(in the rows, 128 means zero)
Each path below is one point turned by a fixed rotation once a step. After each direction that follows a path, write how fast that rotation turns it, in degrees per step (0 if it stays still).
Each turn is a multiple of 5 degrees from 10 to 175, or 0.
Each row of a path follows its step; steps can be skipped.
Path 1:
step 1: [134 121 131 136 139 127 128 136 130 115 127 131 131 117 121 130 121 127
 116 135 131 134 122 137 131 135 143 124 133 133 123 143 120 125 126 122
 122]
step 2: [122 126 136 130 118 129 125 131 131 135 125 139 144 124 138 121 135 135
 126 129 141 127 119 125 117 130 129 130 138 134 119 123 120 131 138 119
 121]
step 3: [126 125 128 132 140 127 120 132 130 127 128 125 123 111 134 132 125 121
 126 135 122 130 119 116 119 133 138 119 126 126 123 123 122 129 125 141
 110]
step 4: [125 125 138 118 127 121 137 141 136 129 134 139 121 132 142 126 134 142
 123 133 123 123 123 121 119 122 138 131 127 127 119 133 130 134 129 122
 130]
step 5: [117 139 128 124 126 134 120 131 128 129 126 124 120 129 124 136 129 127
 132 141 137 135 130 128 119 139 132 127 118 129 110 126 133 131 114 128
 117]
step 6: [126 131 122 120 141 134 126 134 134 132 128 151 117 127 131 123 117 135
 126 140 125 121 119 138 135 124 127 138 131 131 123 129 127 129 127 126
 126]
step 8: [133 130 113 131 140 139 126 125 134 125 124 127 124 136 140 139 130 135
 121 136 126 124 122 138 127 130 133 126 138 123 130 136 127 125 136 124
 113]
step 9: [134 124 132 129 133 126 139 129 130 123 125 132 131 129 119 123 142 131
 127 148 137 129 133 126 125 135 132 123 134 140 117 134 114 129 138 130
 132]
step 10: [121 134 116 140 126 130 126 125 135 136 116 127 135 112 132 125 135 141
 129 133 128 126 118 129 122 134 127 127 119 121 122 130 129 128 140 126
 116]
[127 128 129 131 132 129 131 126 132 131 128 128 129 124 128 125 127 127
 131 128 125 126 127 124 131 124 127 129 125 128 129 124 128 129 129 128
 127] | 100
[126 126 126 130 125 127 126 128 127 130 127 129 129 126 129 128 121 128
 127 127 130 130 123 129 130 128 126 130 132 126 127 126 124 130 127 130
 131] | 80
[127 126 128 132 130 126 124 128 128 130 128 128 130 131 127 132 128 128
 133 127 129 125 128 130 125 132 127 128 125 124 129 126 128 129 127 128
 125] | 145
Path 2:
step 0: [136 128 134 125 137 126 141 125 131 128 116 127 126 119 122 132 129 135
 128 133 129 134 131 121 144 136 132 119 137 130 132 133 138 133 123 128
 112]
step 1: [116 128 130 131 138 126 121 119 117 114 128 131 138 128 120 116 121 128
 128 115 126 129 130 127 122 137 130 122 130 120 121 122 136 130 128 134
 116]
step 2: [118 121 120 116 125 140 118 126 119 141 123 123 128 138 129 131 122 120
 117 121 135 134 126 115 123 121 135 130 122 131 128 128 138 130 129 127
 127]
step 3: [126 129 139 130 122 119 131 121 138 141 124 130 132 127 130 123 125 123
 123 144 121 130 121 111 123 125 136 125 126 119 121 128 125 133 118 126
 138]
step 4: [136 125 138 130 144 126 121 120 126 127 123 128 126 129 126 124 138 132
 132 126 140 133 129 120 129 129 127 133 137 133 121 128 103 131 123 128
 130]
step 6: [114 136 125 123 138 133 137 119 126 130 129 122 125 124 141 128 130 128
 121 123 122 125 115 135 129 140 133 112 126 131 122 133 133 138 123 129
 124]
step 7: [120 129 114 117 131 131 135 124 133 131 139 123 137 133 113 124 127 129
 132 131 132 143 120 117 132 128 135 126 132 125 120 119 125 125 132 135
 120]
step 8: [117 126 137 124 120 123 119 127 122 130 135 137 119 130 124 120 136 131
 132 128 120 126 134 111 126 122 139 137 123 140 122 117 131 132 123 125
 126]
step 10: [141 126 131 132 129 128 139 116 125 116 122 128 120 140 128 124 124 130
 128 136 134 132 118 133 111 137 132 132 128 123 118 131 127 136 132 130
 128]
[130 124 125 131 129 128 124 130 128 126 128 130 129 128 131 125 130 131
 122 123 126 126 127 128 128 128 131 128 127 128 130 130 129 129 130 130
 128] | 95
[128 127 128 128 126 126 128 130 128 133 127 125 126 126 133 132 127 127
 127 125 128 128 128 131 130 126 132 129 128 127 128 124 132 131 125 126
 129] | 115
[129 131 130 129 127 132 125 128 125 131 131 128 123 131 131 126 129 130
 129 125 130 130 127 128 130 130 127 126 127 129 129 130 127 127 123 129
 127] | 160
